One hidden rule gives every row of this table a label. Here are some rows, each with its label.
array([8, 3, -13, -48, 20, 24, 19, 1, -35, 37, 33, -17, -2,
       -11, 23, -14, 22, 25, -66, -14, 43, -3, 25, 6, -35, 8,
       14, -10, 15, 12, 31, -51, 23, -5, 0, 2, 29, 64, 3,
       7, 35, -26, -3, 29, 25, -11, -21, 2]) wax
array([-24, -6, 3, 24, 12, 19, -20, 36, -19, 23, -1, 16, 7,
       0, -3, -13, 37, -1, -26, -9, -32, 9, -28, -10, 14, 6,
       8, -5, 2, -6, 36, -15, 72, -20, 29, 25, 8, 37, -24,
       5, -1, -9, -27, 44, 5, 15, 7, -44]) fox
array([-3, -5, 3, -17, 1, -2, -1, 56, -55, -18, 0, 3, 7,
       -11, -9, 12, 9, -8, 34, 7, 30, 6, -23, 2, -33, 4,
       -15, 1, 5, -5, -45, 46, 10, 2, 13, -17, -14, -1, 61,
       -4, -14, 23, -4, -3, -8, -58, -2, 39]) wax
array([29, 12, -3, -31, 6, -5, -6, 12, -63, -20, -2, -12, 15,
       -15, 4, 3, -15, -8, 43, 1, 33, 10, 16, 4, -27, -14,
       -14, 18, 18, -21, -56, -41, 7, 14, 79, -15, -4, -40, 53,
       2, -16, 52, -28, -9, -44, -28, 11, 53]) wax
array([-36, -12, -13, 62, -21, 20, -33, -7, 43, 18, -27,
       24, 0, 2, -12, 108, 11, -13, -5, 16, -80, 11,
       -45, -7, 38, 13, -11, -9, -60, 30, 56, 89, 21,
       -24, 48, -2, -44, -93, -111, -14, -2, -23, 39, -5,
       4, -17, 11, 4]) soap
array([11, 35, 0, -36, 18, 10, 12, 20, -47, -10, 29, -13, 0,
       -31, 6, -29, 28, 18, -25, -31, 47, 2, 64, 7, -48, -3,
       -2, 1, 28, -45, 3, -25, 31, 16, 14, 0, 58, 60, 64,
       11, 2, -28, -58, 12, -9, 26, -6, -9]) wax
array([8, -6, 1, 2, 1, 15, 6, -17, -24, 12, 9, 0, -2,
       3, 3, 28, 26, 9, -27, 9, 35, 1, 29, -4, -23, -6,
       -17, -6, 23, 1, 47, 15, 42, -8, 18, 5, 61, 23, -7,
       11, -10, -12, -15, 9, -5, 12, 14, 0]) wax
array([-59, -3, -12, 100, -9, 14, -7, 40, 25, 3, -33,
       15, 7, 22, -30, 80, 27, -18, -1, 21, -91, 13,
       -123, -9, -18, 11, 0, -12, -26, 47, -1, 80, 87,
       -22, 67, 34, -3, 5, -72, -20, -8, -8, 64, 11,
       9, -35, 12, -75]) soap
array([16, 4, -4, 6, -7, 6, -15, -11, 18, -17, -16, 24, -4,
       7, -15, 2, -9, -6, 20, 9, -34, -1, -44, -10, -6, 8,
       8, -2, 0, -6, -10, 13, 25, -6, 2, 9, 7, -66, 28,
       -18, -16, -24, -18, -1, -4, -17, 11, 35]) wax
array([9, 21, -17, -12, 3, -2, -11, 7, -95, 0, -13, -15, 15,
       -17, 6, -27, -6, 13, 9, -27, -9, 7, 40, 17, -52, -9,
       -14, 2, 37, -8, -8, 37, -41, -6, 12, -12, 28, 18, -19,
       16, -22, 48, -16, 8, -16, -1, -8, 23]) wax
array([-7, -7, 6, 71, -12, -3, 15, -47, 36, -24, -17, 53, -1,
       15, -27, 68, -38, -14, -15, 6, -30, -2, -31, -17, 69, 4,
       9, -6, -27, 24, 48, 20, 61, -33, -18, -3, -42, -32, -78,
       -24, 34, -26, 34, -64, 79, 7, -30, 15]) soap
array([-5, -1, 12, 20, 9, 23, 25, 56, -46, 17, 7, -3, 1,
       -2, 14, -51, 22, 2, -44, -2, 16, 9, -45, -2, 23, 22,
       -1, 1, -9, 51, 12, 5, 5, -5, -3, 15, 33, 65, -12,
       4, 17, -38, -4, 11, 5, 12, -1, -46]) fox
array([21, -8, 9, 7, -9, 6, 18, -15, -13, 34, -30, 24, 9,
       9, -2, 28, -33, -14, 31, 23, 10, -13, 49, -1, -14, -4,
       -6, 2, -16, -39, -68, -74, -54, 13, 3, 8, -32, 2, 7,
       -8, 6, 27, 28, -43, 6, -20, 10, -5]) soap
array([19, 12, -2, -32, -7, -8, 5, 33, -10, -10, -1, -19, 11,
       -3, 8, 4, 6, 7, 23, -3, -11, 5, 24, -3, -10, -14,
       4, 11, -16, -19, 8, 25, -30, 15, -40, -30, 3, 26, 52,
       -2, -19, 77, -37, -2, -33, -1, -12, 33]) fox
array([-30, 0, -8, 51, 8, 26, -25, 72, -17, 14, -20,
       32, 7, 16, -31, 54, 69, -12, -7, -1, -75, 27,
       -107, 1, -14, 29, -3, -1, -15, 60, 4, 84, 96,
       -39, 68, 66, 8, -27, -65, 0, -3, 21, -50, 21,
       19, -32, 36, 0]) soap
array([30, 13, -19, 38, -17, -8, -35, 24, -66, -34, -9, -24, 16,
       -4, -11, 50, -3, -19, 32, 5, -29, 7, -10, 1, -22, -5,
       -17, 27, -18, -42, -58, 55, -62, 5, 75, -3, 10, -26, 34,
       -12, -58, 80, -19, 4, -9, -63, 39, 42]) soap
array([-22, 1, -10, -6, -6, 17, -24, 14, 9, 2, -2, -9, 9,
       -17, -3, 52, 18, -10, 40, 2, -6, 14, -33, -3, -5, -6,
       -14, 3, 5, 2, -10, 52, 30, -7, 24, 23, -8, -2, -7,
       7, -2, 51, -20, -2, -17, -15, 2, -34]) fox
array([-6, 2, -5, 8, 17, 27, -12, 38, -29, 28, 11, -8, 9,
       -17, 6, 1, 41, 21, -16, -25, 0, -3, -24, 15, 8, -3,
       5, -10, 2, -19, 56, 56, 50, -3, -5, 29, 49, 33, -61,
       12, 12, -32, -12, 34, -4, 22, 11, -21]) fox
array([-45, 11, 7, 74, 4, 33, -2, 59, -44, 18, -1, 3, 6,
       -5, -16, 11, 51, 8, -16, -1, -27, 11, -46, 7, -22, 17,
       1, -3, 16, 12, 18, 47, 59, -20, 41, 60, 6, 21, -33,
       -1, 13, 14, -15, 28, -25, -9, -5, -29]) soap
array([-12, 9, 6, 3, 13, 14, -12, 37, -67, -2, -18, -5, 14,
       -5, 5, 25, -11, 2, 18, -24, -6, 7, -25, 9, 11, 8,
       -1, -5, -1, 2, 24, 3, 9, -10, 26, -6, 18, -29, 1,
       11, -31, -15, 2, -2, 10, 19, 3, -32]) fox
array([2, 6, 5, 1, -1, -16, 23, -42, 40, 6, 9, -23, -5,
       5, 10, -85, -31, 8, -13, -5, 46, -12, 35, 11, 17, 7,
       15, 7, -5, -28, -20, -60, -43, 12, -14, -2, -6, 5, 77,
       5, 19, 21, 0, -15, 20, 15, -15, -2]) fox
array([12, -1, -1, 7, 4, 6, 3, -13, -24, -40, 5, -45, 4,
       -3, 4, -13, 22, 0, 18, 1, 7, 4, 37, 3, 2, -1,
       2, -3, 15, -25, -36, -12, -45, 10, 16, -8, -3, -6, 12,
       -1, -31, 23, -33, 6, -40, -9, 6, 30]) wax
array([-28, -24, 16, 0, 0, 15, 14, -24, 19, 29, 15, 25, -8,
       -1, -4, -4, -12, -2, 2, 5, 9, -15, -46, -12, 43, 3,
       8, -14, -14, 49, 34, 38, 40, -10, -34, 22, -16, 18, -32,
       -7, 20, -61, 6, -12, 20, 24, -23, -24]) soap
array([9, 3, -22, 10, -16, -11, -7, -51, -8, -21, -3, -4, 7,
       0, -5, 16, -45, -26, 27, 20, 32, -4, 20, -9, 12, 2,
       2, 17, -31, 29, -54, 17, -59, -7, 38, -67, 2, -46, -8,
       -12, -15, 40, 33, 5, 7, -51, 12, 24]) soap
array([44, 5, -18, -73, 9, -23, 1, -30, -55, -29, 11, -13, 6,
       -8, 22, -22, -30, -7, 16, 10, 66, -10, 49, 10, -16, -20,
       -8, 14, 16, -45, -34, -49, -74, 37, -15, -35, -10, -27, 77,
       -8, -36, 74, 22, -22, -46, -18, 7, 32]) wax
array([7, -9, -8, 68, -8, -12, -12, 44, 41, -32, -20,
       40, 2, 26, -46, 57, -29, -25, 85, 46, -112, 16,
       -38, -30, 28, 7, -18, 8, -46, 40, 19, 47, -75,
       -15, 32, -9, -35, -114, -83, -29, -27, 16, 47, -25,
       -17, -52, 7, 50]) soap
array([19, -7, 0, -22, -6, 1, 16, 8, 51, -6, 9, 7, 2,
       1, -6, -7, -35, 1, 15, -1, -15, 14, 39, -3, -25, 0,
       -7, -9, -3, -27, -14, 35, -59, 13, -23, 12, -10, 12, -46,
       -6, -6, 14, 16, -10, 16, -15, -2, 4]) wax
array([21, 2, -7, -56, 4, -11, -25, -19, -10, -45, 7, -1, 4,
       1, 3, -11, -4, -14, 26, 13, 17, 1, 1, 3, 12, -9,
       -8, 8, -18, -33, -55, 12, 19, 11, 28, -31, -6, -56, 24,
       -6, -15, 18, 14, -26, -21, -42, 12, 42]) fox
array([-8, -9, 5, 29, -7, -6, 16, -9, 52, 30, -8, 9, -13,
       23, -1, 10, -12, 1, 21, 25, -10, -3, 42, -7, 40, -10,
       1, -7, -6, 16, 26, 2, -3, 15, 6, -23, 21, 7, 43,
       11, -11, 10, 11, -29, -4, 2, 4, 11]) fox
array([10, -2, -18, 44, -2, 7, 7, -31, 2, 24, 12, 14, 10,
       -9, 4, 19, 16, 2, 3, 13, 12, -3, -23, 4, 17, 12,
       -4, 2, -15, 11, 21, 43, 2, -9, 12, -7, 4, 28, -43,
       -2, -14, 14, 10, 5, 18, 19, 0, -2]) soap
array([9, 30, -13, -72, 30, 29, -15, 45, -48, -15, 18, -55, 9,
       -37, 22, 7, 24, 19, 9, -34, 34, 7, 50, 15, -77, -6,
       -11, 8, 37, -41, -68, 70, 32, 8, 52, -28, 67, 52, 83,
       14, -19, 83, -45, 57, -61, 5, 2, 39]) wax
array([23, 26, -9, 88, -19, 16, -53, 66, -7, -21, -27,
       27, 14, 6, -27, 86, 11, -11, 18, 28, -98, 8,
       -109, -16, -2, 10, -9, 13, -21, 47, -16, 66, 17,
       -14, 63, -31, -11, -76, -86, -10, -36, 18, -24, -7,
       -44, -72, 2, -23]) soap
array([-17, 2, -1, 23, 1, 16, -11, 34, -17, 9, 17, -16, 4,
       -4, -8, 84, 26, -11, -3, 11, -15, 8, -77, 4, 13, 8,
       -4, 1, -10, -7, 25, 47, 22, -18, 32, 6, 14, -43, -71,
       -2, -2, -18, 10, 1, -1, -11, 4, -14]) soap
array([3, -2, 18, 53, -12, -12, -1, -24, 47, -15, -23, 19, 1,
       12, -18, 53, -4, -14, 2, 30, -79, 3, -36, -23, 31, -5,
       13, -5, -25, 72, 20, 1, 8, -6, 18, 23, -31, -7, -67,
       -6, 0, 10, 41, -20, 0, -15, 17, -18]) soap
array([-21, 20, -18, 20, 11, 8, -32, 38, -42, -42, 6, -32, 11,
       -18, 0, -8, 15, 3, -14, -8, 49, 9, 29, 2, -28, -10,
       -9, 11, 26, -41, -16, 35, 22, -8, -16, -12, -2, 60, 86,
       3, -26, 28, -35, 42, -37, 0, 14, 30]) wax
array([-40, -12, 14, 68, 10, 13, 10, -32, 40, 23, -3, 9, -22,
       6, -11, -35, 24, 7, -25, -4, -47, 1, -76, 7, 4, 9,
       23, -24, -2, 46, 39, 22, 73, -8, -5, 33, 8, 59, -38,
       -3, 18, -63, 34, 23, 43, 16, -13, -79]) soap
array([4, 2, -17, 11, 2, 22, -17, 55, -76, -20, 14, -16, 18,
       -18, -4, 9, 46, 0, 13, -3, -15, 7, 14, 7, -40, 2,
       -11, 12, 32, -12, 7, 64, 80, 1, 52, -12, 33, 11, -28,
       -2, -29, 26, -33, 14, -37, -17, 26, -11]) wax
array([30, 18, -5, 19, 0, -1, 0, 19, 33, -7, 3, -14, 14,
       11, 4, -7, -16, 0, -10, -13, 12, 3, 20, 5, -22, -14,
       -11, -5, 10, 11, 11, 36, 16, 10, -5, -42, -6, -15, 45,
       -3, 11, -27, -43, 9, 19, -25, 23, -55]) wax
array([-8, 16, 10, 86, -3, 14, -23, 50, 32, -3, -5, 11, -6,
       10, -13, 37, 31, 0, 9, -1, -21, 7, -59, -9, -6, 20,
       -7, -3, -10, 39, 14, -38, 38, -9, -11, 13, -15, 1, -98,
       0, 10, -15, -2, 8, 18, -24, -10, -60]) soap
array([12, 9, -19, -74, 0, 0, 1, -4, -29, -22, 18, -10, 5,
       -7, 9, -8, -16, 19, 18, 10, -2, 9, 52, 7, -7, -1,
       -8, 17, 21, -13, -36, -30, 20, -7, -12, -7, 13, 15, 71,
       16, -14, 27, -9, 15, -27, -26, -1, -2]) fox
array([-10, -3, -11, 20, -7, 7, -15, 25, -29, -7, -20, 26, 5,
       -6, -25, 55, 9, -21, 44, 23, -24, 12, -28, -21, 14, -1,
       -12, 0, -26, 13, -10, -8, 10, -4, 23, 3, -16, -44, -27,
       -19, -12, 20, 23, -16, -23, -41, 26, -9]) soap
array([1, -28, 8, -47, -2, -13, 3, -71, 97, 14, -16, -15, -7,
       10, -2, -78, -28, 12, -22, 0, -9, -15, -1, -3, 31, 6,
       6, 1, 0, 0, 5, -63, -45, 3, -16, 12, -15, -45, 3,
       -8, 54, -9, 9, -61, 0, 14, -25, -7]) wax
array([2, -7, -13, 31, -3, 15, 6, 40, 0, 15, 11, 6, -2,
       6, 7, 25, 21, 6, 19, 3, -61, -3, -18, -11, 3, 8,
       11, -11, -3, 11, 12, -19, 34, -11, 36, -8, -32, 40, 9,
       11, 28, -28, 10, -2, 26, -19, 5, -2]) fox
array([13, 18, -20, -120, -7, -21, -14, 67, -29, -52, -20,
       -45, 10, -8, 21, 30, -27, -4, 68, 4, 52, 3,
       58, 2, -30, -9, -8, 27, -1, -41, -56, 39, -52,
       13, -10, -68, 26, -5, 61, -10, -21, 41, -10, -31,
       -66, -36, 9, 71]) wax
array([16, 13, -15, -107, -13, -23, 0, -66, -1, -42, 6,
       -2, 3, 6, 3, 26, -53, 2, 10, 18, -17, -9,
       85, -2, 13, -9, -9, 11, 23, -37, -44, -90, -93,
       27, -85, -46, -38, -24, 94, -8, -12, -7, -4, -36,
       -3, -38, 12, 24]) wax
array([-15, 21, 3, 8, 5, 4, -14, 57, -82, 6, -1, -28, 12,
       -15, -13, -28, 49, 0, 11, -15, 12, 18, 33, 6, -21, -5,
       -9, 3, 19, -6, -49, 65, 23, 1, 61, -33, 30, 8, 41,
       10, -4, 13, -42, 7, -30, -14, 16, 57]) wax
array([-7, -15, 9, 10, -5, 0, 10, -29, 30, 17, 2, -2, -9,
       0, -10, 0, -12, -10, -4, 13, -49, -10, -19, -17, 42, 6,
       7, -2, -4, 52, -15, -29, 47, -16, -39, 20, -11, -19, -2,
       -3, 13, -26, 48, -19, 37, 35, -2, -9]) soap
array([-35, -28, 14, 19, 14, 43, 18, -24, -13, 58, 14,
       -6, -16, -15, -20, -83, 20, 13, -101, -35, -9, 2,
       -13, 12, 3, 19, 5, -25, 10, 31, 86, 3, 127,
       -17, -26, 19, 6, 107, -81, 19, 54, -23, -8, 41,
       47, 46, -42, -89]) fox
array([-27, -16, 17, 71, -6, 9, 3, 13, -17, 16, 10, 21, -2,
       7, -10, -4, 19, 4, -13, 4, -25, 6, -44, -7, 24, 13,
       8, -18, -5, 8, 14, 69, 14, -10, 10, 31, 23, -40, -55,
       5, 8, -49, 10, 13, 49, 21, -15, -26]) soap
array([-10, -8, -15, 38, 11, 24, -5, 17, -32, -26, -15, -2, 9,
       4, -15, -17, 6, 2, 1, -1, 26, 14, -46, 6, 30, 8,
       -9, 8, -23, 5, -14, 6, -50, -4, 28, 2, 21, 21, -24,
       6, 22, -27, -19, 35, -29, 5, 3, -10]) soap
array([-10, -5, 18, -31, 31, -9, 9, 16, 30, 30, 30, -5, -10,
       -1, 25, -68, 34, 10, -77, -27, 48, -3, 62, 24, -48, -8,
       -3, -12, 9, 21, 12, 3, 8, -10, -66, -2, 31, 66, 74,
       9, 25, -17, 1, -20, 39, 29, -30, -41]) fox
array([0, 0, -8, 24, -10, 5, -14, -13, 30, 5, -4, 11, -11,
       8, 3, 1, 18, -18, 6, -1, -9, -6, 25, 5, 27, 5,
       1, 6, -28, 11, 20, -59, -71, -6, -12, 0, -13, 50, 9,
       -14, -22, 2, -10, -11, 9, 22, 3, 12]) soap
array([33, 26, -40, -56, -2, -18, -25, 37, -88, -36, -5,
       -25, 13, -31, 8, -7, 3, 5, 42, 5, 47, 13,
       66, 13, -47, -20, -14, 20, 13, -52, -121, 17, -51,
       4, 40, -53, 10, -14, 74, 11, -68, 45, -54, 26,
       -50, -62, 14, 48]) fox
array([20, 5, -12, -31, 1, -17, 8, -28, 11, -22, -16, -3, -3,
       -20, 30, -15, -12, -4, 5, 14, 12, 6, 17, -4, -34, -19,
       7, 9, 12, -33, -18, -13, -11, 15, 29, -29, 2, -14, 64,
       -2, -18, -10, -18, -2, -3, -8, -3, -1]) wax
array([-21, -23, 17, -17, -6, -3, 35, -80, 79, 19, 16, 25, -25,
       8, 13, -17, 10, 5, -20, -9, 19, -18, -21, -8, 12, 9,
       14, -17, -5, 8, 57, -44, -8, 9, -83, 27, -3, 0, -11,
       -1, 38, -81, 22, -33, 70, 45, -30, -63]) fox
array([-16, -4, -9, 44, 1, 22, -5, 14, -59, -15, 8, 1, 11,
       -4, 9, 67, 71, 4, -7, -3, -13, 13, -31, -1, -47, 14,
       -11, -12, -8, 40, 38, 21, 64, -31, 82, -10, -5, 54, -30,
       19, 29, 30, -33, 59, -22, -31, 15, 19]) fox
array([-23, -7, 21, 17, 5, 24, 14, -6, 39, 0, 8, 1, -5,
       -9, 12, 12, -2, 3, -19, 3, -19, -6, -16, 0, 1, 11,
       8, -7, 0, 29, 50, 44, -10, -2, 18, 7, -3, -32, -52,
       9, 23, -61, 12, -12, -8, 16, 3, -20]) fox
Which column or columns does the hidden rule look at? Columns are counted from 0, in order:
3 28 39
Here are more rows. What is the label of each one?
array([21, 7, 6, 41, -1, 10, -30, -53, 17, 4, -7, 11, -3,
       23, 3, -4, -29, -11, -9, 3, -40, 7, -35, -16, 4, 5,
       -6, -8, -26, -2, 12, 8, 46, 8, -21, -13, -15, -30, -17,
       -8, 15, 6, -2, -5, 12, 6, -1, -44]) >> soap
array([0, -21, 12, 52, 2, 11, 3, 0, 22, -21, -32, 35, 5,
       18, -13, 45, 2, 1, 29, 7, -76, -3, -47, -9, 18, 8,
       0, 16, -45, 1, -12, 53, 16, -23, 27, 20, -15, -40, -62,
       -3, -13, -13, 12, -13, 23, -22, 9, -2]) >> soap
array([21, -28, 9, 1, -2, -10, -3, -54, 38, 11, 4, 15, -1,
       8, 4, -30, -25, 7, -48, 20, 23, -14, -28, 3, 38, 6,
       10, 4, 24, -4, 3, 20, -34, 5, -23, -5, 26, 20, -11,
       5, 51, -59, 8, -23, -11, 39, -24, -25]) >> wax
array([-7, 32, -19, 0, 26, 17, -17, 112, -94, -5, 12, -26, 19,
       -17, 14, 5, 72, 26, -21, -7, 26, 11, 39, 23, -27, -2,
       -24, -14, 34, -9, -27, 127, 77, 2, 44, 25, 49, 34, 16,
       9, -31, 64, -97, 54, -28, -38, 17, 1]) >> wax
array([3, -8, -7, -39, -9, -8, -3, -1, 57, 3, -24, -3, -11,
       5, -14, -1, -34, -3, 24, 13, -38, -8, -18, -20, 20, 5,
       -1, 4, 0, -15, 21, 35, -33, 8, 22, -49, 9, -46, 24,
       -3, -25, 32, 19, -22, 10, -18, 7, 15]) >> wax
array([18, -5, -12, 30, -5, 2, -3, -17, -35, -23, -7, -21, -4,
       0, -24, -1, -42, -12, 13, 15, -66, 11, -37, 4, -25, -14,
       -12, 8, -19, 12, 10, 14, -15, 3, 34, -25, -39, 24, -12,
       -1, -25, -3, -11, -15, -11, -17, -8, 10]) >> soap
array([23, -10, -17, -52, -3, -38, 17, -56, -8, 7, 6, 1, -10,
       -1, 20, -49, -30, -1, 11, 11, -3, -8, 33, 6, -4, 3,
       -1, 7, -12, -17, -30, -66, -66, 7, -78, 12, 5, 6, 43,
       4, -25, -13, 11, -19, 6, 3, -21, 4]) >> fox
array([-30, -3, 15, -19, 2, -10, 4, -18, -31, 8, 10, 0, -2,
       1, -3, -48, -5, -1, 3, -4, -11, -5, 8, -2, 17, 2,
       -3, 1, -3, 24, 29, -33, 3, 3, -3, 6, 1, -23, -23,
       4, 32, -26, -3, -34, 19, 6, -6, -10]) >> fox
array([14, -20, -4, 21, -33, -30, 14, -55, 67, 26, -30,
       59, -16, 38, -28, -8, -56, -25, 16, 4, -91, 0,
       7, -35, 47, 9, 6, 8, -61, 51, -11, 7, 22,
       -14, -16, 13, -68, -127, -102, -26, 29, -30, 110, -51,
       -4, 31, 15, -14]) >> soap
array([8, 5, -5, 6, 5, -7, -23, 2, 15, -6, -18, -1, 6,
       2, -7, 3, 34, -1, 11, 2, -10, 3, -30, -5, -8, -2,
       -4, -5, 2, 2, -3, 29, 36, 10, 27, 22, -12, 43, -50,
       9, -3, -17, -6, 16, 10, 1, 17, 27]) >> fox
array([-57, -43, 34, 90, 4, -1, 13, 10, 56, 53, 6,
       41, -6, 25, -14, 7, 17, -2, -38, 8, -89, 3,
       -67, -13, 11, 30, 25, -12, -45, 38, 117, -6, 66,
       -30, -49, 39, -14, 10, -119, 6, 53, -44, 21, 17,
       54, 52, -20, -80]) >> soap
array([3, 2, -10, -20, 1, 17, -17, 41, -13, -11, -9, -25, -1,
       -10, 12, 13, 20, 4, -8, -24, 20, 10, 34, 16, -7, 0,
       0, -7, -7, -6, 1, 9, 22, 4, -11, 3, 23, -2, 29,
       2, -2, -7, -5, 10, -6, -47, -2, 35]) >> fox
array([19, -12, 24, -34, -16, -16, 26, -61, 102, 18, 19, 7, -4,
       19, -1, -47, -85, -3, 42, -4, 30, -11, 47, -6, 22, -4,
       16, -5, -18, 4, 21, -66, -30, 9, -79, 2, -33, 11, 39,
       -3, 36, -77, 30, -21, 27, 17, -28, -26]) >> fox
array([0, 22, -10, 20, 1, -2, -42, 17, -41, -27, -16, 0, 17,
       0, -21, 16, -7, -3, 39, 14, 11, 24, -24, 0, -26, 8,
       -10, -3, 15, -37, 9, 25, -17, -5, 51, -5, 26, 28, 11,
       -7, -37, 15, -15, 36, -33, -54, 18, 55]) >> wax
array([8, -4, 31, 31, 3, 7, -22, 40, -57, -9, 20, 8, -19,
       -31, -5, -19, 23, 24, -24, -24, 16, -8, 10, 9, -13, 16,
       6, -12, 1, 25, 6, -44, 76, -6, -27, 12, 35, 31, -36,
       5, -9, 15, -14, 36, -10, 18, -3, -52]) >> fox
array([27, 7, -23, -66, -2, -24, -14, 34, -6, -18, -2, -26, 15,
       -21, 8, 29, -50, 4, 31, 11, 48, 7, 41, 0, -5, -26,
       -14, 26, 3, -48, -71, -33, -49, 19, 33, -42, -12, -49, 34,
       -1, -48, 44, -15, -9, -30, -23, 18, 60]) >> wax
array([8, 7, -17, -14, -10, 6, -48, 51, -34, -32, -21, 10, 14,
       12, -17, -2, 49, -16, 16, 16, -23, 16, -37, -19, 8, -1,
       -14, 7, -18, -2, -4, 96, -10, -12, 65, -3, -19, -53, -32,
       -13, -28, 63, 39, -3, -16, -50, 41, -6]) >> soap
array([-37, 7, 1, 38, 6, 34, 10, 34, -14, 24, 2, -14, -8,
       -3, -11, 9, 57, 6, -55, -23, 51, 10, -5, 5, 6, 7,
       -3, -15, -2, -5, 35, 26, 103, -25, 18, 31, 45, 36, 5,
       12, 13, 11, -23, 34, -15, 2, -1, -62]) >> fox
array([5, -9, 12, 61, 3, -3, 1, -25, 3, 17, -14, 14, 4,
       9, -4, 48, -17, -16, -27, 0, -51, 0, -14, -6, 9, 12,
       6, -18, -18, 20, 75, -17, 18, -13, -37, 36, -25, -22, 7,
       0, 32, -51, 57, -18, 4, -24, 1, 8]) >> soap
array([-16, -16, 3, 72, -7, 10, -5, -6, 12, 32, -6, 35, 3,
       8, -28, 97, 44, -17, -22, -6, -47, 20, -76, -19, 18, 9,
       4, -14, -14, 53, 65, 33, 32, -29, 39, 62, -1, -50, -66,
       -11, 15, -27, 0, -6, 28, 7, -4, -55]) >> soap
array([25, 35, -16, -19, 4, 10, -14, 45, -96, -32, 15, -59, 17,
       -31, 8, -29, 53, 4, 21, -9, 70, 3, 56, 16, -44, -16,
       -6, 10, 35, -68, -56, 25, -3, 16, 42, -30, 12, 34, 55,
       14, -36, 56, -40, 29, -49, -3, 10, 23]) >> wax
array([-21, 6, -5, 25, -9, -2, -6, -18, 29, -1, -3, 22, -7,
       7, -2, 3, -8, 0, 31, -10, -43, -1, 3, -9, 0, -6,
       0, 1, -18, 17, -17, -35, -35, -1, 12, -16, 3, -6, -29,
       -7, 35, -15, 40, 5, 32, 6, -9, 21]) >> soap
array([-35, -26, 21, 101, -9, 30, 19, -74, 90, 47, -14, 51, -4,
       30, -24, -25, -1, 2, -23, 8, -48, -27, 1, -14, 33, 22,
       18, -20, -37, 44, 32, -21, -2, -12, -38, 55, -38, -28, -82,
       0, 63, -35, 29, -44, 78, 47, -25, -71]) >> soap
array([19, -15, -1, 16, 6, -21, -15, -21, -49, 2, 6, -25, -6,
       -11, 14, 50, -23, 17, 23, -8, 89, 2, 20, -6, -12, -6,
       -3, -3, -15, -2, -62, -66, -64, 16, -53, -33, -5, -23, 64,
       -13, -17, 58, -24, -36, 1, 14, 8, 47]) >> soap
array([-17, -25, 0, 57, -7, 0, 2, -43, 22, -6, -19, 54, -8,
       18, -20, 37, 14, -10, -2, 11, -83, 9, -69, -9, 20, 14,
       7, -12, -21, 41, 23, 54, 22, -9, 8, 31, -19, -73, -42,
       -9, 6, -34, 11, 7, 9, -20, 2, -9]) >> soap
array([-9, 8, 23, -23, 4, 28, -3, 19, -90, 25, -16, -13, -9,
       -12, 4, -29, 16, 12, -34, -26, 0, 3, 8, 4, -17, 4,
       -3, -8, 30, 46, 68, 68, -29, -19, 2, 24, 5, 30, -36,
       5, 3, -21, -22, 35, 22, 38, 2, -24]) >> wax
array([7, -27, 7, -6, 2, -20, 3, -62, 37, -3, 11, 13, -18,
       -1, 16, -28, -57, -14, -23, 10, -39, -11, 45, -5, 23, 3,
       13, 3, 0, 12, 38, -28, -45, 14, -58, 15, -11, 7, -13,
       -12, 19, -10, 45, -43, -13, 10, -9, -23]) >> wax
array([-10, 3, -19, 24, -10, -2, -35, 56, -19, -34, -45, -8, 13,
       12, -3, 84, 16, -15, 52, 0, -71, 17, -31, -9, 0, 10,
       -5, 4, -25, -5, 3, 97, 19, -19, 26, 9, 0, -29, -21,
       -2, -12, 18, 8, 3, -32, -45, 21, 21]) >> soap
